Rotation paths and how fast each direction turns (deg/step)
Each turn is a multiple of 5 degrees from 10 to 175, or 0.
Each row of a path follows its step; steps can be skipped.
Path 1:
step 0: [ 14   9   7 -23   0  10  20  13 -10  26  -3 -25  11 -10   3  22 -17   2
 -12   9 -17  -1   7  13  -1 -33  -7  -6  12   0  14 -17  14]
step 1: [ 11  13  -4  19  13 -17  -6   8 -23  19   0  26  19   2 -15  25   5  28
 -12   1  12   4 -23 -12 -19  -6  -8 -10  -8 -12   5  -8   1]
step 2: [  5  -1  18  12   7  -7  22  19 -20 -19  13 -14  -6  18 -16   4   6 -13
 -15  15  13 -16   8   8 -19   7 -14   7  28 -10 -18  -3  19]
step 3: [ 21 -10  19 -14  21 -10  -2 -15  10  10   7   0  -4   3 -16   3   7  -1
 -24   2 -20   8   3   5 -18 -17 -17  21 -37  -9 -14  12   8]
step 4: [-20  -6   8  16  16   1 -13  -7   5 -13   4   5 -20  -2   5 -11  33  10
  -8  28  10 -11 -28   6 -26   2  -3 -18  -3   6 -15   8 -20]
step 5: [ -1 -14  14   6 -20   6  23 -15  21  -5  30 -21   4   6 -12  -9  -8  -8
   5  18   4 -11  -6  30   8  -5  -2   9 -10  20   8  24   2]
step 6: [ 15  -6 -14  18 -25  22 -23 -13  32  15   5   4  12  -2  12  -9   7  10
 -21   0   5  20   7  -4  -8   1 -16   1 -14  -3   4   4 -29]
step 7: [ -4  18 -10  -2 -22  20  -7  17   5 -11   4 -28  12 -23   9   4   7  -1
  -9   8  -9  -9 -10   7 -16  -4  27  -6  35  19   6  10  -7]
step 8: [  3   4 -23 -11 -30   0  20 -12  -8   2  -1  -1  24   1 -28   5 -32  27
 -18 -16  -2   3  -8 -12  -5  -3   6  13 -13   8  12   3  -1]
step 9: [  4  -7  -9  -1  -2 -10   8  18   5   1 -12   0   1   5   3  -6  10  -1
 -23 -33  27  -5   7 -27 -32   5  -2  -9  31  -4  -4 -12 -15]
step 10: [ 13  -1  17 -19  16  -9  16  13 -15 -10  -8 -26  -1 -28 -32   7 -11 -17
   6 -19 -13 -15  -3  -2  -5 -14   6  12   2  -7  -4  11 -16]
step 11: [-13 -17   1  -9   4  -7  -1 -10 -18  -2   7  34 -30   3 -32  11   9  11
  -8  -7   2   8   3 -20  -2  -6 -15 -10 -13   3   4  -6 -31]
[-4 -6  2  7  2  4 -2  5  1 -5 -3  2 -9 -2  6  0 -7 -6 -6  2  3 -9  3  2
 -5 -3  5 -7 12 -1  3  3  6] => 145
[  1   1   8   1  -1  -4   2  -3   0   5  -8  -3   3   2  -5   6 -14  -2
  -4  -1  -5   0   6   6   3  -2   6   1 -11   0   4  11   0] => 145
[ 11   8  -1   3  -7   8  -1   0 -10   2   1   6  -1  -5  -3  -2   5  -3
   3   6   8   4  10   2  -3  -4   4  -3  -2   2   7   2   4] => 60
[ 7 -2 10  3 11  4  5  0  1 -6  4  8 -7  9 -7  2  4 -8  0  4 -7  2 -5  0
 -4  5  2 -3 -6  0 -1 -5 -1] => 40
[-3 -8  4 -7  2 13  0 -7 -5  4 10  4  0  3  7  3 -6  2 -4 -5  1 -1  4 -6
 -2 -6 -4  7 -5  3  4 -4  3] => 135
